Named turns come first, each shown by rows before and after it. Which turns, in which order, take the first row of each pair that follows to the second? Write the first one first, as in the answered first pair.
Q167 (before => after):
[ -3   8  21   7  -6  -7   7 -28  -9 -10  15  -6 -15  12 -20   8 -15 -14
  -2 -27   5  -9   8   3  -2  12] => [ -3  11  21  10   9   5  11 -12 -13 -13  26 -20 -12  10 -19   6 -10 -16
  -9 -18   3  -7   9  -8 -10  12]
[  1  -1   8  -6 -11  -5   2  -4  -6  -1 -19  -6   3   8   9  -1   9   4
   1  -9 -15  -9   2  18  -1   1] => [  8  -7  10   7  -8   1  -4  -6  -9   2 -14   8  -8  12   2   1   7  -2
   7  -5 -10  -7   3  15 -16  13]
[  9  -1  14  11  -3   8   4  18 -27  -2   7 -13  -4   0  10  -9  25   2
   4   9 -25   5  12  13 -15  14] => [  2   0  14  -4 -16  -4  10   6 -22  -3 -10 -17   5  -2  18  -9  25   9
   3   2 -25   0  10  26   1   5]
Q752 (before => after):
[  6  -1  -1  -8   7   2   5  12 -12   1   7  -9  12  -7   8   5   1   2
  -7  16 -12  -4  -4  -6   9   1] => [ 14  -8   2 -13  -7  -6  -2   2 -13   1   1   5   5 -11   9   7  -3   2
   1  16  -8  -3   0   0  10   5]
[-13  13   0  -6  -4 -12  11 -11  13  -3 -17 -16  17   9   0   5   5   2
  -3 -14   0 -13   0   8  26 -12] => [-10  13  -3 -10   5  -6  15   5   8  -5  -6 -29  20   4   7   1  12   3
  -9  -4  -7  -8   3  -1  24 -12]
[ 12  -5   7   4 -12 -20   0 -14   8   2  -8  19  -9   5   0  -1  -8   0
   6   0  13   1  -4  17  -9   9] => [ -1   6   6  18   6 -14   9 -10  13   3  -8   4   0  16 -10  -1  -5  -4
  -1  -5  15  -5 -14  14 -10   3]
[ -2   9   5   5  -4   0   1   3  -4  -1  -3  -9  -4   2   8  -4   8   0
  -5  -3 -13  -3 -13  17  -2  -6] => [  0   5   4   2  -4   1   3   5  -5  -2  -2 -10  -1  -2  13  -3  10   3
  -4   2 -14   0 -11  16  -1  -4]
Q127 (before => after):
[  5  -5   7 -15 -10   4   7   3 -21  12  -3 -17  -8   4  30 -11   7 -11
  -5  11 -20   9  -7  24  -6   0] => [ -3   5  14   0  -9  -1  17 -13 -22  11  -9 -17  -6  18  15  -8   8 -14
   2   0 -14  -3  -9  34   0  -2]
[  0  -4   7  -5 -16  -4  21   3   6  17   7   1   1   7   2 -14  11   0
 -11 -13 -15  11 -20  10   0 -24] => [  0  -7   7  -6 -18  -6  16  -1   8  17   4   8  -1   6   3 -15   7   0
 -10 -12 -13  11 -22  11  -3 -23]
[ -9  13  13  -4 -10  -2  13  -7   1   0 -17 -17  18   5   7  -3   8   7
  -6  -7  -8 -13 -13  23   9  -8] => [ -1  -5   5 -12 -22  -2 -10 -11   5   7 -24   9  -1 -10  14  -5 -10   3
  -5  -5  -6  -1 -17  23  -3  -2]
Then:
Between the rows of a pair lie two turns.
[ -4   1  -5   3  32  22  -7   2   1  -3   1 -14   3  -6  10  -2 -14  -1
  -7  -2 -17  -2 -24   3 -14  -1] => [ -3   0  -6 -16  18  14  -7  -6   5  -3  -8 -20  11 -12  19  -3 -13   7
 -10  -1 -21  -3 -19  10   2  -7]
Q167 Q752
[-11  10   8   0 -16  -1  -4  -6   3   1 -13 -26  10  -1   2   0   2   4
  -4  -9 -10 -12 -14  17   7 -20] => [-13  14  10  25   3   9  -8  -2   4   2  -7 -14   3  10 -15   3  -3  -6
  -3 -12  -2 -14 -19   7 -10 -12]
Q167 Q752
[ 15   1   6  -5   1   0   2  -9  -6 -12   3   4  -4  -4  -4  -1   0   2
  -2  -8  -3  -5  -1   0  10   6] => [ 15  -4   3  -6   0   3  -4  -4  -4  -8   2   7  -8 -10  -1  -2  -3   0
  -6  -6  -4  -2  -3  -2   4   7]
Q752 Q127
[-18   4   1  21  -4   5  -4  -6   8   9 -14  -9  -6  15  -5  -1  -4 -13
 -13 -14  -8  -5 -19  23 -12  -3] => [-19   2  -1   3 -13  -3  -1  -7   9   7 -19 -19   3   7   7  -3   0  -6
 -16 -13 -11  -4 -17  26   3 -12]
Q752 Q167
[-14  -2 -20 -15   4   7 -10   6  17  -3 -11  -6  15 -12   3   7  -7   7
  -2   2  -7  -5   3 -10  11  -7] => [ -7  -7 -20   4  11  15 -17   5  10  -2  -4  14   0  -7  -8   8 -14   1
   4   5  -1  -3   4 -16  -9   8]
Q167 Q167
[ -2  10 -19 -23  27   5  -1  32  -2  -1   4 -36   1 -15  40   2 -13   0
 -15  17  -2  25  22 -22  10 -20] => [ 20 -14 -13 -26  -6  -6 -20   7  -7   1  -8  16 -25 -20  39   4 -32   1
   8  19   4  30  33  -9   0  -1]
Q752 Q167
[ 16  18   5  31  -8   9 -13 -27   7   3 -10 -14 -11   7  -8   8 -10   5
   7 -12 -10   3  -3   8  -4   4] => [ 14  25   5  24   5  15  -2 -12   2  -3   3 -39   0   5  -1   4   7   7
   0  -3 -14   2   1   2   3   1]
Q127 Q127
[-11  -2   6 -12   4  -3   8  16 -15  -8  -8 -26   1 -17  29   4  18   6
 -22   5  -9  14  -7   7  -6   0] => [ -9  -5  10 -18  -9 -16  11  -1 -17  -8 -17 -20   2 -16  28   7  16  11
 -16   1  -8  11  -2  19   7   0]
Q167 Q127
[ 17   5   1   0  10   9  -4   9  -7 -10  16  10   7  -8 -15   4   9  -6
   6  18   4   7  13 -18   1   4] => [ 15   4   0 -21 -11  -6  -2  -3   0 -11   4   5  14 -11  -6   5   8   6
   8  13   1   5  16  -1  19  -3]
Q167 Q752
[ -6  -6   5  12  -5   9  -8 -10  10  -1 -11   9  -3   4  -6   6 -22  -3
  -3 -12  -7   0  -2  12 -10   1] => [ -4  -3   3   9  12  22  -1  15   4  -4   4 -12   7  -2   2   4  -9  -3
 -14  -1 -12   6  -1  -2 -15   1]
Q752 Q752
[ 23 -10 -10 -14  -9  -5 -13   3   1   3  35  17  -7   0  -1  18 -16   0
  -6   8 -10   7  21 -28   1   5] => [ 21 -13  -9 -24 -23 -14 -11 -10   6   2  24  20  -3  -1   3  19 -19   7
  -2   0 -11   3  20 -13  11   2]
Q167 Q752
[-17   0 -13 -30  -5  -7  -1 -17   9   5 -12  -3  21   5  17  -8  10  -1
 -17  -6   9  -2 -10  -3   5 -17] => [ -2  -4 -10 -29  10   5  -2   4  -5   0   7  -6  16   0  22 -13  21  -5
 -19  13   5   6   0 -22  -8  -3]
Q167 Q127
[  9 -20   2  -7 -11 -11 -19  -5  -1  -5 -14   8  -9 -18  10 -16   9  -3
  11   4 -14  19   2   6 -12  11] => [ -1  -5  13  -3 -14 -20   1 -20  -4 -15 -20  -4   3  -1   1 -13  19   5
  19  -3 -11   7   6  18   7   6]
Q127 Q167
[ 17  -7  12 -16  -2   0   7  -2   3 -13  -1  17  16 -14   4   9  -7  12
   8  -9   9  -3   5 -10  -1  13] => [ 16  -5  14  -5   1   2   4  -5   3  -9  -1  23  13  -9  -3  10 -11   6
  12 -10  12  -4   1 -10  -4  16]
Q167 Q752
[  7  -2 -16 -10   7   3  -7   8   8   3   2  10   8 -11 -10   9 -12   5
   0   3  13  -1  -3 -17   6 -16] => [  3   2 -12  -2   7   0  -4  -1  10   4  -3  12   8  -1 -17  10 -14   2
   2  -5  14  -4  -4 -13   9 -19]
Q127 Q127
[-10  19  15  10   2   7  12  -2   7  -4  12 -23  14  16  -1  -3  16   4
  -3   4   1  -5 -16  16   4   0] => [ 14   0  16 -14 -17   3   2  -2  -4  -6  14  -7   2  -3  19  -6  19  10
   4  20  -3   6  -2  11   2  11]
Q752 Q752
